In the data rows, 128 means zero.
In each game, the first row plays the second. By how much does the first row win? 10 means about a draw, 20 a big win and 0 a big loss. Wins can go round in a circle. Each row has two weighted sums of its numbers, A and B, taken from their middle values. A row wins by its A times the other's B, less its B times the other's A.
[121 108 106 118 122 145 148 129 139 134  61 146  94 133 180 112 128 196]
[140 149  52 105 114 110 130  92 115 154 122 127 111 134 144 154 128 163] ~ 10
[138 123 119 118 160 162 167 134 112 160 125 127 152 122 166  84 146 132]
[163 158  91 101 115 145 167  56 181 159  97 146 177  85  87 173  56 108] ~ 10
[ 68  73 123 102 147 110  92 151 148  74 152  91  80 176 115 148 146 116]
[148 134 152 188  84 145 130  81 144 145  67 182 132  91 132  97  92 186] ~ 11
[ 72  74 124 100 148 110  92 151 150  75 155  91  79 178 115 148 146 118]
[146 126 124 125 164 162 167 139 122 164 131 146 153 125 171  89 164 132] ~ 13
[140 124 125 120 160 162 167 136 117 161 128 146 149 123 170  87 146 130]
[145 127 129 125 163 162 167 139 120 165 132 146 153 127 170  88 164 135] ~ 9
[140 125 125 123 162 162 167 139 117 161 131 146 151 123 169  88 146 133]
[103 104 170 171 113 110  92 104 155  88 161 109 121 137  71 137  92 109] ~ 8
[ 96  99 169 170 107 110  73  98 152  84 156 109 115 135  66 131  92 106]
[150 135 156 189  84 145 130  80 147 147  69 182 132  91 134  98  92 190] ~ 10
[168 147 176 175  71  76  92 119 139 137 141 146 128 123  68 141 128  94]
[134 119 113 113 152 145 167 126 109 154 120 127 142 117 163  80 146 121] ~ 7
[138 120 123 100 105  76  92 161 130 121 131 127  88 163 113 151 164  97]
[115 187  91 114 128 145 130 136  55 104 136 109 130 105 148 170 128 155] ~ 10
[142 119 126 102 106  76  92 169 132 128 135 127  88 163 114 153 164  99]
[138 123 119 118 159 145 167 131 116 159 128 127 148 122 166  84 146 127] ~ 9
[ 71  75 125 102 151 110  92 152 151  77 156  91  83 178 117 150 128 120]
[149 125 136 108 112  93  92 175 139 130 142 127  95 169 122 159 164 107] ~ 8
[142 127 130 123 165 162 167 136 120 164 133 146 151 125 170  88 164 133]
[155 137 160 194  88 145 130  86 149 148  70 182 136  94 137 105  92 192] ~ 13
[163 142 166 169  64  76  92 108 133 132 133 146 120 118  64 136 110  88]
[142 121 129 103 108  93  92 165 134 127 138 127  87 163 116 155 164 100] ~ 12
[142 124 128 104 109  76  92 165 135 126 137 127  91 165 115 155 164 103]
[138 118 124 101 107  76  92 162 130 125 132 127  85 163 114 151 164  99] ~ 10
[150 135 155 190  84 145 130  83 145 144  67 182 133  92 132  99  92 188]
[170 148 173 174  69  76  92 119 139 136 140 146 129 123  69 141 128  94] ~ 13
[143 125 123 120 162 162 167 137 119 161 129 146 151 127 169  87 164 131]
[143 125 126 122 164 162 167 137 121 165 131 146 150 127 171  88 146 133] ~ 11
[138 146  44 102 113 110 130  83 108 151 119 127 109 131 142 152 110 161]
[165 147 173 172  69  76  92 119 141 135 136 146 123 122  67 139 110  89] ~ 14
[140 126 126 123 161 162 167 142 119 163 132 146 149 124 169  85 164 130]
[ 66 148 129 112 165 197 148  82 141  62 132  73 186  68  90 184  38 114] ~ 2
[136 119 125  99 106  76  92 159 129 123 132 127  86 164 113 152 164  97]
[146 127 132 125 164 162 167 144 120 164 133 146 154 127 171  90 164 135] ~ 11
[139 203 111 118 167 145 167 148  34 137 204  91 186  97 139 146 146  92]
[135 121 119 117 153 145 167 129 109 157 126 127 147 121 163  82 146 125] ~ 10
[120 187  93 119 130 145 130 138  58 107 138 109 130 107 150 171 128 157]
[168 145 174 174  69  76  92 115 138 134 139 146 122 121  67 138 110  90] ~ 9
[145 126 125 121 164 162 167 136 118 161 131 146 153 127 169  88 164 131]
[ 77 110  51  93 182 145 148  60  94 121 192  55 145 129 123 114 110  99] ~ 13
[143 122 129 104 111  76  92 170 134 128 137 127  90 166 116 155 164 101]
[149 134 154 190  85 145 130  81 145 144  66 182 131  91 131  97  92 188] ~ 9
[131 192 126 105 122 162 148  95 119 108 107 109 193  54  89 184  56  94]
[ 98  99 169 170 108 110  73  98 155  86 155 109 116 134  66 133  92 106] ~ 15
[150 134 155 189  84 145 130  78 145 145  67 182 132  91 133  99  92 187]
[ 66 148 127 108 163 197 148  79 138  60 129  73 184  68  89 183  38 117] ~ 15
[155 147 211 163  97 128 130 184 164 128  75 164 136  91 142 100  74 188]
[134 119 118 117 158 145 167 127 113 158 122 127 144 121 164  82 146 124] ~ 11
[ 95  98 167 168 103  93  73  96 151  81 152 109 112 133  64 132  92 105]
[115 185  84 112 123 128 130 131  53 104 131 109 127 103 145 169 128 153] ~ 9
[170 174  98 177  79 110 130  43 121 163 126 164 151  93  98 141  92 157]
[ 67 155 102 113 203 162 148 121  47  85 219  55 174 108 133 138 128 107] ~ 8
[137 124 121 121 159 162 167 132 115 159 128 146 150 122 167  85 146 129]
[137 125 124 120 159 162 167 136 117 161 128 146 150 122 167  86 146 132] ~ 10
[138 123 121 118 158 145 167 130 116 157 124 127 148 122 165  85 146 126]
[138 123 119 117 157 145 167 130 111 160 125 127 144 123 163  84 146 126] ~ 9
[123 109 109 123 123 145 148 132 139 135  63 146  97 134 181 114 128 198]
[ 66  73 122  99 146 110  92 145 146  74 155  91  78 177 112 147 128 117] ~ 8
[ 65  70 119  95 143  93  92 143 147  72 147  73  77 175 109 145 128 112]
[139 122 122 117 160 162 167 133 115 160 126 127 147 122 167  84 146 126] ~ 10
[111 184  83 111 121 128 130 124  52 101 132 109 127 103 146 167 128 152]
[164 157  93 102 117 145 167  57 183 157 100 146 179  86  87 174  56 106] ~ 16
[ 87 110  85  97 155 162 148  38 194 106 116  91 170  97  89 168  38 125]
[135 122 120 119 159 162 167 134 116 160 127 127 144 122 166  85 146 128] ~ 11
[145 121 128 104 111  76  92 168 138 128 136 127  91 167 118 156 164 103]
[178 152 183 181  78  93  92 128 149 143 147 164 133 128  74 145 128 100] ~ 11
[168 148 174 173  69  76  92 117 140 138 141 146 123 122  66 138 128  95]
[139 124 124 121 160 162 167 140 116 162 130 146 149 125 167  87 146 130] ~ 9
[137 123 121 120 157 162 167 132 115 162 126 146 145 122 165  84 146 125]
[168 159  99 106 120 145 167  63 189 162 104 146 184  89  93 177  56 113] ~ 10
[ 64  71 114  96 143  93  92 145 145  71 147  73  75 174 110 144 128 113]
[ 75  77 127 103 150 110  92 154 153  77 156  91  82 179 116 150 146 122] ~ 10
[143 125 126 121 160 162 167 139 117 164 132 146 152 124 168  87 164 132]
[131 119 114 114 155 145 167 127 110 156 123 127 144 119 162  81 146 123] ~ 14
[ 70  75 124  99 145 110  92 152 150  76 154  91  80 178 114 148 146 120]
[147 124 131 105 109  93  92 173 138 129 140 127  92 169 117 157 164 103] ~ 8
[173 147 174 173  71  76  92 120 140 140 142 146 126 122  68 141 128  94]
[ 86 107  81  94 149 162 148  31 192 102 111  91 162  94  82 165  38 116] ~ 11
[ 68  71 120  96 144  93  92 147 148  75 152  73  80 177 112 148 128 114]
[107 180  77 107 118 128 130 120  47  98 127  91 120 101 141 165 128 147] ~ 9
[ 61 145 122 103 160 197 148  76 134  57 126  73 182  65  86 180  38 108]
[114 185  85 113 125 145 130 132  55 105 136 109 128 104 146 170 128 156] ~ 8
[ 67  72 119  97 144  93  92 145 145  73 150  73  75 174 110 147 128 112]
[142 132 148 187  79 145 130  74 141 140  63 182 125  87 128  95  92 182] ~ 11
[139 195 135 113 127 180 167 106 127 113 115 109 198  58  93 191  56 101]
[ 66  71 117  95 141  93  92 142 145  72 149  73  77 175 109 145 128 111] ~ 10
[ 62 146 124 108 163 197 148  75 137  59 128  73 182  67  88 182  38 110]
[142 127 127 122 162 162 167 138 117 165 133 146 152 124 170  88 146 131] ~ 15
[ 96  84 168  98 147 145 111 116 218  81 135  91 148 130  59 168  74  64]
[ 65  72 123  99 145 110  92 144 146  72 151  73  77 175 113 145 128 113] ~ 18
[ 95  99 163 166 105  93  73  94 150  84 154 109 114 132  65 134  92 106]
[147 135 150 190  84 145 130  79 143 145  69 182 132  90 130  98  92 188] ~ 8
[161 163  66 106 151 128 167  95  89 179 185 109 166 124 131 126 146  97]
[139 123 123 120 160 162 167 131 116 160 127 146 148 123 167  84 146 130] ~ 9
[144 132 153 189  85 145 130  77 144 145  64 182 130  90 132  98  92 183]
[144 123 127 103 108  76  92 166 136 126 137 127  92 166 118 155 164 102] ~ 12
[143 124 127 121 161 162 167 136 117 163 132 146 151 126 168  85 146 131]
[141 125 126 122 159 162 167 137 118 162 131 146 151 124 168  86 146 130] ~ 10
[151 136 158 193  87 145 130  85 148 148  70 182 135  93 135 101  92 188]
[112 184  85 113 122 128 130 130  53 101 131 109 127 104 144 167 128 154] ~ 13
[139 125 125 122 160 162 167 134 119 162 128 146 152 123 168  86 146 127]
[149 138 160 194  91 145 130  89 152 149  71 182 135  96 136 102  92 189] ~ 11
[144 126 126 121 160 162 167 135 116 163 128 146 150 123 169  87 164 130]
[151 134 157 192  84 145 130  83 147 146  69 182 133  91 134 101  92 191] ~ 12
[135 121 116 118 156 145 167 126 112 158 123 127 146 120 164  82 146 125]
[172 149 178 175  71  76  92 120 143 137 144 146 128 125  69 141 128  96] ~ 12
[145 121 127 104 109  93  92 167 134 127 137 127  94 165 116 153 164 100]
[146 126 126 123 162 162 167 140 120 163 134 146 152 125 169  86 164 133] ~ 13
[139 119 120 101 107  76  92 161 131 125 135 127  85 162 113 153 164  97]
[105 104 178 175 114 110  92 109 160  92 166 109 123 139  72 139 110 116] ~ 11
[140 120 125 103 107  76  92 167 132 126 137 127  89 165 115 154 164 101]
[142 126 129 123 161 162 167 139 118 164 131 146 151 125 168  86 164 133] ~ 11
[145 123 134 106 109  93  92 173 138 128 141 127  97 168 120 156 164 104]
[ 72  73 122 101 147 110  92 150 150  76 154  91  81 177 117 150 146 119] ~ 12
[154 110 230 189  79 110 111 160 169 119  85 182 114 123 104  99 128 130]
[ 93  97 165 167 104  93  73  95 153  84 154 109 112 131  62 130  92 105] ~ 9
[140 125 121 120 161 162 167 135 117 162 128 146 149 123 166  87 146 129]
[156 164  67 104 155 128 167  96  89 179 185 109 165 124 133 128 146  98] ~ 12
[125 111 111 121 127 145 148 135 144 138  69 164  98 136 181 117 128 202]
[141 121 125 103 107  76  92 165 133 125 137 127  90 164 113 154 164 101] ~ 10
[116 185  86 115 127 145 130 133  54 106 136 109 129 105 147 171 128 155]
[143 120 129 105 109  76  92 174 136 127 138 127  89 164 117 154 164 101] ~ 10
[ 71  74 124 101 148 110  92 150 150  76 153  91  81 179 115 150 146 119]
[ 40 137  80 109 161 162 130 113  68  52 147  55 117 115 143 163  92 166] ~ 10
[144 121 127 104 108  76  92 173 136 128 140 127  90 166 116 155 164 101]
[148 125 135 107 114  93  92 173 140 130 144 127  95 168 119 157 164 107] ~ 11
[141 125 126 123 164 162 167 138 118 165 131 146 150 125 169  87 146 130]
[169 147 176 171  70  76  92 119 139 137 141 146 126 123  69 140 128  93] ~ 12
[ 71  76 125 101 146 110  92 151 150  75 153  91  79 177 112 149 146 120]
[143 120 126 104 105  76  92 166 132 125 134 127  90 165 113 154 164 101] ~ 5
[140 126 127 121 162 162 167 138 117 162 131 146 150 125 168  88 146 130]
[149 134 149 190  83 145 130  75 144 143  67 182 130  89 131  98  92 187] ~ 13
[139 131 144 185  79 145 130  72 138 139  60 182 124  88 128  94  92 179]
[ 90  90 141 102 183 110 111 155 125 103 222  73 133 167 101 121 164  51] ~ 7
[140 124 124 122 159 162 167 138 115 162 130 146 152 126 170  87 146 130]
[133 121 115 116 153 145 167 127 111 157 123 127 144 120 162  81 146 123] ~ 12
[110 183  81 111 121 128 130 124  49 102 131 109 125 102 144 167 128 152]
[ 62 152  97 113 200 162 148 122  44  81 215  37 171 105 134 136 128 101] ~ 9
[167 146 170 170  68  76  92 116 134 135 137 146 126 122  68 139 128  91]
[158 139 164 196  91 145 148  88 152 152  72 182 138  95 136 104  92 193] ~ 7
[142 122 123 120 161 162 167 134 114 159 128 146 150 123 167  86 146 127]
[141 210 133 183  86 128 130  85  58 115 140 127 166  62  99 155  92 142] ~ 11
[145 126 129 123 163 162 167 143 121 165 133 146 154 127 170  89 164 134]
[ 91  99 165 164 103  93  73  91 148  82 153 109 112 132  63 129  92 102] ~ 11
[142 120 127 100 108  76  92 167 133 125 138 127  88 165 115 156 164 100]
[138 122 120 119 155 145 167 131 111 158 124 127 145 122 165  83 146 128] ~ 8
[141 123 124 119 159 162 167 137 116 162 128 146 150 124 169  87 146 127]
[ 69  74 126  99 146 110  92 151 150  76 153  91  81 179 114 148 146 120] ~ 8
[153 146 208 163  98 128 130 188 163 128  76 164 134  90 143  99  74 182]
[142 123 125 121 161 145 167 135 115 161 128 146 150 124 167  86 146 132] ~ 11
[141 124 126 122 160 162 167 138 118 163 127 127 149 125 169  86 146 130]
[114 183  87 115 125 145 130 130  52 105 134 109 127 105 147 170 128 155] ~ 10
[144 126 124 122 160 162 167 139 119 163 129 146 151 125 170  89 164 131]
[ 93 144 141 127 131 162 148 171  79  86  76 127 110 104 182 126 128 184] ~ 10
[111 183  83 113 123 128 130 128  52 103 133 109 124 103 143 168 128 154]
[150 135 156 190  85 145 130  79 145 146  68 182 132  93 133 100  92 187] ~ 8
[128 197  99 111 158 145 148 130  25 128 195  91 176  92 130 137 146  80]
[113 182  86 112 125 145 130 132  55 106 134 109 129 105 146 169 128 157] ~ 11
[118 107 105 119 120 145 148 127 138 131  60 146  93 133 177 110 128 195]
[169 146 169 172  69  76  92 117 137 138 139 146 124 121  68 139 128  91] ~ 12
[ 58 151  98 109 198 162 148 119  42  78 212  37 169 103 130 133 128  99]
[153 109 237 189  79 110  92 165 168 121  87 182 112 123 106 102 128 129] ~ 10
[171 147 175 171  68  76  92 121 140 137 140 146 128 122  69 141 128  95]
[157 148 213 165 100 145 130 192 166 130  77 164 138  93 145 102  74 186] ~ 10
[139 123 119 116 158 145 167 130 114 160 127 146 145 122 166  84 146 127]
[146 129 130 126 165 162 167 143 121 167 134 146 154 126 173  88 164 136] ~ 5
[117 186  91 119 125 145 130 137  58 108 137 109 129 106 149 171 128 160]
[140 123 127 121 160 162 167 136 115 163 130 146 148 124 169  86 146 131] ~ 10
[ 67  71 117  95 143  93  92 142 145  74 147  73  76 175 109 144 128 114]
[ 62  69 111  94 138  93  92 139 140  68 143  73  72 173 106 144 128 108] ~ 10
[141 117 118  99 104  76  92 160 131 122 132 127  86 164 112 150 146  97]
[ 68  74 123 101 147 110  92 150 150  77 154  91  81 176 113 147 146 118] ~ 15
[139 126 124 122 161 162 167 133 117 162 132 146 150 125 166  86 146 132]
[139 121 122 119 159 145 167 128 114 160 126 146 149 122 166  83 146 126] ~ 13
[131 199 100 114 162 145 167 136  28 131 198  91 181  92 132 140 146  86]
[138 123 121 120 157 162 167 130 114 159 126 146 144 122 165  84 146 127] ~ 8
[162 156  92 101 115 145 148  54 182 157  97 146 177  86  88 172  56 103]
[139 122 117 119 157 162 167 136 113 159 128 127 146 122 166  83 146 125] ~ 9
[141 211 133 184  85 145 130  85  59 115 138 127 164  62  98 154  92 145]
[145 124 132 104 113  93  92 169 138 130 138 127  91 166 116 155 164 103] ~ 12
[140 123 124 121 159 162 167 135 114 160 128 127 149 121 166  86 146 127]
[166 160  98 104 119 145 167  62 185 162 102 146 181  88  90 175  56 108] ~ 10
[154 136 159 195  85 145 130  86 150 148  71 182 138  93 135 102  92 192]
[ 75  74 125 100 149 110  92 158 151  79 155  91  83 179 117 150 146 120] ~ 9
[150 136 159 193  88 145 130  84 148 147  67 182 135  92 134 100  92 190]
[145 135 151 190  84 145 130  82 146 145  66 182 133  91 132  98  92 187] ~ 10
[170 149 177 176  72  76  92 122 140 139 144 164 127 124  70 143 128  96]
[169 160  98 104 117 145 167  63 184 162 101 146 184  88  91 177  56 111] ~ 12
[136 122 120 116 155 145 167 128 110 159 123 146 145 120 164  82 146 125]
[154 136 156 192  89 145 130  87 148 150  70 182 135  93 134 102  92 191] ~ 9
[ 68  71 119  99 144 110  92 147 148  73 153  73  80 175 113 145 128 114]
[167 160  96 103 119 145 167  58 185 162 103 146 182  88  92 176  56 109] ~ 7
[139 123 122 119 158 162 167 130 114 161 128 127 149 122 164  83 146 126]
[ 97  99 168 168 105  93  73  97 153  83 158 109 115 134  66 133  92 105] ~ 11
[142 206 114 121 171 162 167 149  37 138 204  91 191 100 142 148 164  95]
[159 150 214 166 101 145 130 197 167 131  80 164 140  94 148 103  74 189] ~ 13
[139 123 124 119 160 145 167 133 116 160 125 146 148 123 167  84 146 129]
[140 120 126 101 106  76  92 161 132 124 133 127  90 164 114 154 164  99] ~ 12
[143 124 127 122 163 162 167 136 116 162 129 146 152 125 169  87 164 132]
[118 107 103 120 122 145 148 126 138 134  61 146  92 133 178 112 128 192] ~ 12
[137 119 123  99 103  76  92 160 130 123 130 127  84 163 112 151 164  96]
[137 129 142 182  77 128 130  67 139 140  58 164 125  85 125  92  74 177] ~ 5
[143 123 129 105 111  76  92 173 135 128 139 127  90 166 118 156 164 103]
[140 121 127 101 108  76  92 167 135 126 136 127  88 166 116 155 164 102] ~ 10
[ 71  72 123  99 145 110  92 150 149  73 154  91  77 177 112 148 146 119]
[143 125 124 123 162 162 167 139 120 163 131 146 153 124 170  86 164 132] ~ 13
[142 121 128 103 107  76  92 169 132 127 136 127  90 164 115 154 164 103]
[137 123 120 119 160 162 167 133 113 160 127 127 149 123 165  85 146 128] ~ 10
[ 73  76 126 101 149 110  92 154 151  76 156  91  83 179 117 149 146 120]
[139 121 122 119 157 145 167 134 113 162 127 127 147 121 165  83 146 128] ~ 14
[ 87  88 139 100 181 110 111 151 124 102 216  73 130 166 103 119 164  47]
[146 127 128 124 166 162 167 144 121 165 134 146 155 126 169  91 164 134] ~ 11
[140 147  48 104 114 110 130  88 111 152 120 127 111 132 143 152 110 164]
[144 127 124 123 163 162 167 140 117 163 131 146 149 126 171  87 164 132] ~ 5
[141 121 126 104 110  76  92 170 134 126 137 127  91 165 114 153 164 101]
[135 121 122 117 158 145 167 132 113 158 127 127 146 122 165  83 146 128] ~ 9
[140 123 122 121 159 162 167 133 116 161 128 127 147 125 169  85 146 129]
[176 152 181 179  75  93  92 128 143 141 146 164 132 126  72 143 128  97] ~ 8
[ 68  71 123  97 143 110  92 146 147  73 151  73  77 175 112 147 128 115]
[145 131 151 188  82 145 130  78 144 142  66 182 130  90 131  96  92 184] ~ 11
[ 65 148 124 109 163 197 148  85 137  61 130  73 186  68  88 183  38 113]
[ 95  82 168  97 150 145 111 117 219  81 130  91 150 129  58 169  74  59] ~ 13
[141 123 127 121 160 162 167 136 119 162 131 146 150 124 169  87 146 130]
[ 64  71 114  95 142  93  92 141 145  72 148  73  76 173 108 144 128 108] ~ 10
[ 81  87 131  95 179 110 111 148 118  98 214  55 130 164  98 116 164  44]
[154 137 157 195  91 145 130  86 149 148  70 182 137  95 137 101  92 193] ~ 11
[ 60 146 126 106 162 197 148  81 137  60 129  73 183  67  89 180  38 111]
[142 123 124 119 159 162 167 137 114 162 129 146 149 124 167  86 146 126] ~ 12
[ 75  76 130 104 149 110  92 154 153  79 156  91  85 178 115 150 146 121]
[144 125 124 122 160 162 167 137 119 161 130 146 153 124 169  89 146 133] ~ 12
